One vector is turned by the same rotation once a tick. Each row is the vector after some number of ticks, and that number follows the row.
The counts run from 0 to 100.
[-10  18  -5  21  17  -9   6  -8  -7  -7   0 -22   8   9  10  24 -11  -5
 -23  10 -10   3   6   4 -10  16  -4   5  -5 -17 -36  20 -23 -17 -23 -13
  30  16 -26 -28  12  -5 -25  41  17] | 30
[ 24   6 -16  42   8 -25   3 -16  -9  -9  15 -21  20   2   3  15  -3  12
   0  12   0  10  -3  16  -9  20  12  -7 -21 -33  -8  15   0 -10 -33 -16
   7   3 -18 -29   7  -3 -16  39  12] | 16
[  1  19   2   6   0 -29  13 -20  -5  11  21 -17   4  13  24   5 -19   7
  -4  -9 -40  -2   3   6  14  19  12 -36   8 -22  -6  -4  -3  13 -20 -17
  20   9  -6  -9  -9 -12   0 -18  35] | 59
[-24  22   3   3  21 -16   7  -9   8   8   2 -24   7   1   8  18  -5  -5
 -24   4 -15  13  11 -17  -7  26   2   3  -4 -14 -33  17 -36 -10 -16 -17
  30   7 -16 -24   2 -10 -29  32  22] | 32
[ 19  11  -3  31   8 -28  17 -10  -2 -10  18 -33  -4 -12  -6   7   8   2
  22   5 -19  33  16  -5   7  20   7  -7 -26 -33   5  24 -11   9  -4 -31
   9 -13  -1 -30  -9  -9 -18  27  20] | 12
[  6   8   2  34  12 -22   8  -8  -7 -11   8 -23  14   8  -3  18  -4   4
 -11  10  -6  11   2   8 -16  10   5   8 -17 -18  -5  26 -20  -9 -23 -13
  11  -1 -25 -32   6  -1 -23  42   0] | 18
[ -4  19  19  12  -4 -41  11 -14 -13  12   9 -21 -10  -3   4  -6  -4  12
  -1  -5 -51  10   8   3   4  20  -7 -29  -1 -21  -7   5 -11  26 -17  -8
   9   6   5 -16 -27  -7 -12 -23  34] | 69
[  2  13 -20  24  17  -7   1  -7   2  -5   3 -22  13  10   8  19 -11   1
 -15  13  -1   4  -8   3   2  23   4  -8  -3 -20 -29  13  -9 -23 -31 -26
  21  18 -29 -17  12   0 -18  38  16] | 28
[  7  17  -4  49  -8 -17  11  12   1  -2  12  -5   5   8   2  14 -11  11
  -2  16 -10   6 -12  29 -11  15 -16 -18 -21 -16 -10  12 -10   3 -29   2
   6  21 -18 -15  16   2 -23  42   2] | 97
[ 10  11 -18  10  13 -10   8 -15   4  11   7 -24  13  19  13  17 -14  -5
 -11   6 -12   0  -2   6  13  31  16 -17   7 -22 -39   0  -2 -23 -38 -27
  32  14 -14 -10  18  -4 -14  25  30] | 38
[  7  10   7  44   2 -20   9  -5 -12 -18  16 -22  11  -3  -3  24 -15  14
   4   0  -2   7  15  11 -21  13  -2   3 -23 -17   7  27 -21   4 -25   0
  -3   3 -22 -28  -4 -17 -14  38   0] | 7
[ 20   1   0  34   0 -21  14 -15 -14 -18  20 -19  14  -5   3  17 -12  23
   4   0 -12   5  -5  28 -12  15  -5  -6 -16 -26   9  31  -7   0 -42 -14
  -2   7 -21 -23  10 -13 -16  37   7] | 5
[ -5  12  14  45 -13 -22  19   8  -4  -4  -4  -5  -5   1   2  10 -11  16
 -13  10 -25   2  -4  13 -19   7 -23  -4 -25 -14  -1  21 -26  21  -5  16
  -8  21 -22 -28  -9   3 -31  32   4] | 88
[-24  11  -1  10  11  -5   5 -10   0  11   3 -18  17  14  17  22 -17  -5
 -38  -5 -19   6  15  -7 -11  19   6  -4  12  -9 -44  13 -16 -12 -23 -11
  34  20 -23 -13   2  -5 -25  20  20] | 42
[  2  17   4  30   3 -26   9  -2   4  -9  14 -30  -3 -17   0  15   4   2
  12   4 -10  33  15  -5  -2  28   2   2 -24 -24   5  26 -25  13 -11 -20
  15  -3   6 -24 -12 -14 -23  30  12] | 11
[ -6  17  16  48 -18 -19  22   4  -9  -1   7  -7  -6   8   6   5 -20  21
 -18  20 -18  -6 -12  26 -18  10 -21 -16 -21 -14   1  18 -21  15 -16   2
  -6  17 -31 -22  -8   1 -23  27  13] | 87
[  5  11 -17  10   9 -14   6  -4   4   7   7 -24   8  -2  11   6  -7 -10
  -1   2 -20  11   5  -8  22  37  11 -23  -2 -24 -32   6   1 -10 -21 -33
  32   9  -4 -11   9   1 -20  18  33] | 36
[  3   8   8  20  -6 -24   7 -17  -9   8  19 -13   9  21  30   9 -27  20
 -18  -3 -38 -17  -2  21  -3  14  -3 -28   3  -4 -17   0  -4   3 -42  -7
  18  17 -22  -8  -3  -8  -5  -5  30] | 62
[ 11  10  -7  37 -15 -21  18   4   3   7  10 -12  -9 -12   9   2  -1  -1
  16  13 -29  19 -10  11   5  28 -16 -25 -26 -36   9  15 -13  22  -6 -14
  15  10   1 -16  -4   8 -23  30  19] | 93
[  9  13 -25  10   9 -10  12 -12  -3  10   9 -25  10  10  19   8  -7  -4
  -5   3 -16   6   5   3  24  31  12 -16  -3 -30 -24  -1   1 -13 -28 -27
  35  13 -14 -11  17   5 -16  30  31] | 37
[ 10  14   6  38 -15 -28  24 -14 -15  -3   9  -9  -2  18   9   1 -18  22
  -6   8 -36 -11 -10  26   0   7  -8 -37  -6 -16  -6   8   1  12 -30 -10
   5  24 -26 -22  -9  -2  -5  -1  22] | 73
[-18  15   2  19  19 -14   4  -2   4   1  -3 -19  15   6   2  25  -6  -5
 -35  11 -14  20   9 -13  -8  20   6   3  -8 -15 -37  13 -26  -9 -25 -13
  27  11 -24 -25  10  -3 -28  31  19] | 31
[-12  19  18  32  -9 -32  21  -9  -5   4   5 -13  -7  -1   5   1 -13   7
  -2   6 -45  13   1   5  -3  13 -23 -21 -20 -19   4  17 -31  35  -2   2
   4  14  -4 -22 -29   1 -21   5  21] | 79
[ 17  20   4  27 -17 -36  12 -22 -10   3  14 -11   6  15  18  -2 -20  27
   7  -1 -39  -6 -12  19   5  17  -6 -39  -3 -23   5   6   5  16 -25 -13
   6  15 -18 -14 -11  -1  -4 -11  30] | 72
[ 11   9   3  45 -11 -30  13  -3  -9   0   2  -2  -1   8   8   0 -15  24
  -2  15 -18  -8 -18  29   3  13 -19 -19 -22 -18   1  15   0  18 -26   2
  -3  20 -21 -24  -4  11 -13  19   8] | 85
[ 22   7  -1  46 -17 -33  21  -9  -8  -5   9 -15  -1   9  15  -7 -11  26
   6  15 -28   2 -19  31  11  21 -17 -22 -22 -18   4  11  -2  18 -19   0
  -6  21 -19 -18   0  10 -18  13  19] | 84
[-10  14   2  42  -9 -15  10  14  10   4   6  -8   5  -6   2  13 -15   0
 -17  15 -17  11  -7  14 -21   8 -20   3 -22 -13  -3  19 -25  16 -17   2
  10  11 -22 -22   8   6 -37  54  -7] | 99
[  9  16 -15  58  -8 -21  21   5   5  -1   3 -12  -7  -2   4   6  -9  17
   4  10 -18   4 -17  16  10  12 -18 -19 -23 -24  -4  17  -9  12 -27  -1
   6  21 -20 -17  13  10 -21  46   8] | 96
[ 21   7  -6  27  -1 -32  12 -15  -3  -7  20 -31  10 -17   0   6   5  -2
  22  10  -9  35  13  -1   8  23   3  -5 -19 -39   7  12 -10   7 -21 -36
   5  -6  -2 -24 -10 -11 -19  32  22] | 13
[ 13  14 -21  13  13 -17   1 -12  10  -2   9 -32   9  -9   2   9   0 -15
   1  13 -15  34   7 -10  15  31  12  -4 -21 -36 -10  12  -5  -4 -20 -32
  27   7   0 -11   4  -3 -14  33  28] | 24
[  7  15   5  20  -4 -27  15 -21 -19   5  10 -13  10  15  25   4 -26  21
 -13  -3 -36 -19  -1  25   4  16  -2 -44  10 -13 -16  -2   6   8 -32 -14
  23  15 -14 -10  -4 -13  -7 -11  35] | 61
[  7  19 -17   2  13 -19  10 -18   6  14   5 -25   2  12  24   6 -11   0
  -5  -9 -31   4  -1  -3  22  22  17 -32   7 -18 -31  -7  -3   2 -27 -30
  37  13 -14 -10   8  -8 -12  11  33] | 48
[  0  12 -15  22   1 -14   5 -12   3   2   4 -15  17  16  24  13 -21   3
 -17   4 -10   2   2   7  -3  20  12 -16   5 -10 -37  -3  -2 -22 -42 -22
  32   7 -21 -12  21  -5 -11  22  31] | 39
[-13  17  23  32  -7 -24  14  -8 -11   6   3 -17  -7   2   4   2 -14   7
 -12  10 -46   7   5   1 -15   8 -23 -21 -13 -16   0  20 -32  35  -3   4
   3  16 -15 -33 -27  -3 -22  11  13] | 78
[ -2   9  13  34   3 -18   9  -3 -15 -15   7 -15   7  -3  -5  27 -13  10
  -2   0  -9  12  13   9 -23  12  -6   5 -23 -19  10  33 -31  15 -21 -12
   0  -1 -21 -28  -7 -15 -28  32  -2] | 8
[-21  14  19   5   9 -19   3 -13  -9  11   5 -15  16  15  13  16 -20  12
 -36  -7 -36  -7  16   4 -11  14   0 -19  15  -3 -29   6 -27  10 -20  -5
  20  14 -27 -16  -6 -14 -18  -5  20] | 54
[-20  24  29  20  -7 -32  12  -6 -11   4   6 -10   2   7  17  13 -27  14
 -24  -6 -51  -4  12   2 -16   8  -3 -26  -2  -7 -19   8 -33  30 -11   5
  10  18 -23 -20 -20 -14 -18  -4  28] | 66
[-12  14  10   6   0 -28  11 -17  -6  17  11 -20   1   8  20  12 -12  -2
 -17 -10 -48   0  12  -8   7  17   4 -25   9 -22 -19  -1 -13  25 -13 -19
  27  11 -10 -17 -10 -14 -16 -12  39] | 57
[ 10  15   7  23  -6 -30  15 -14 -11   8   7 -19  -5   1  16   1 -11  10
   6  -2 -47   8   1   5  11  20  -7 -27  -7 -19  -1   5  -8  25 -11 -12
  10   7  -2 -12 -22  -6   3  -6  35] | 70
[-28  21  -5  -1  12  -7   7  -1   1  10   4 -22   5   0  15  22  -7 -10
 -25  -7 -27  15  17 -17   2  15   4  -6  11  -9 -29   7 -27   5 -12 -12
  41  12 -14 -19   7 -17 -22   8  27] | 44
[ 34   5  -1  41  -1 -25  16 -21 -15 -17  17 -23   5 -10   6  18  -8  19
  13  -5 -15   7   7  27  -6  10   6 -17 -20 -19  11  18  -6   8 -35 -20
  -5  -1 -20 -21   2 -13 -17  26  10] | 4
[  1  12   1  16   4 -16  12 -15  -6   7   9 -13  19  23  18  20 -23  11
 -27  -1 -29 -15   6  17   3  10   7 -28   8  -4 -32  -2  -2 -12 -40 -13
  26  18 -25 -15   5  -4  -8   3  21] | 51
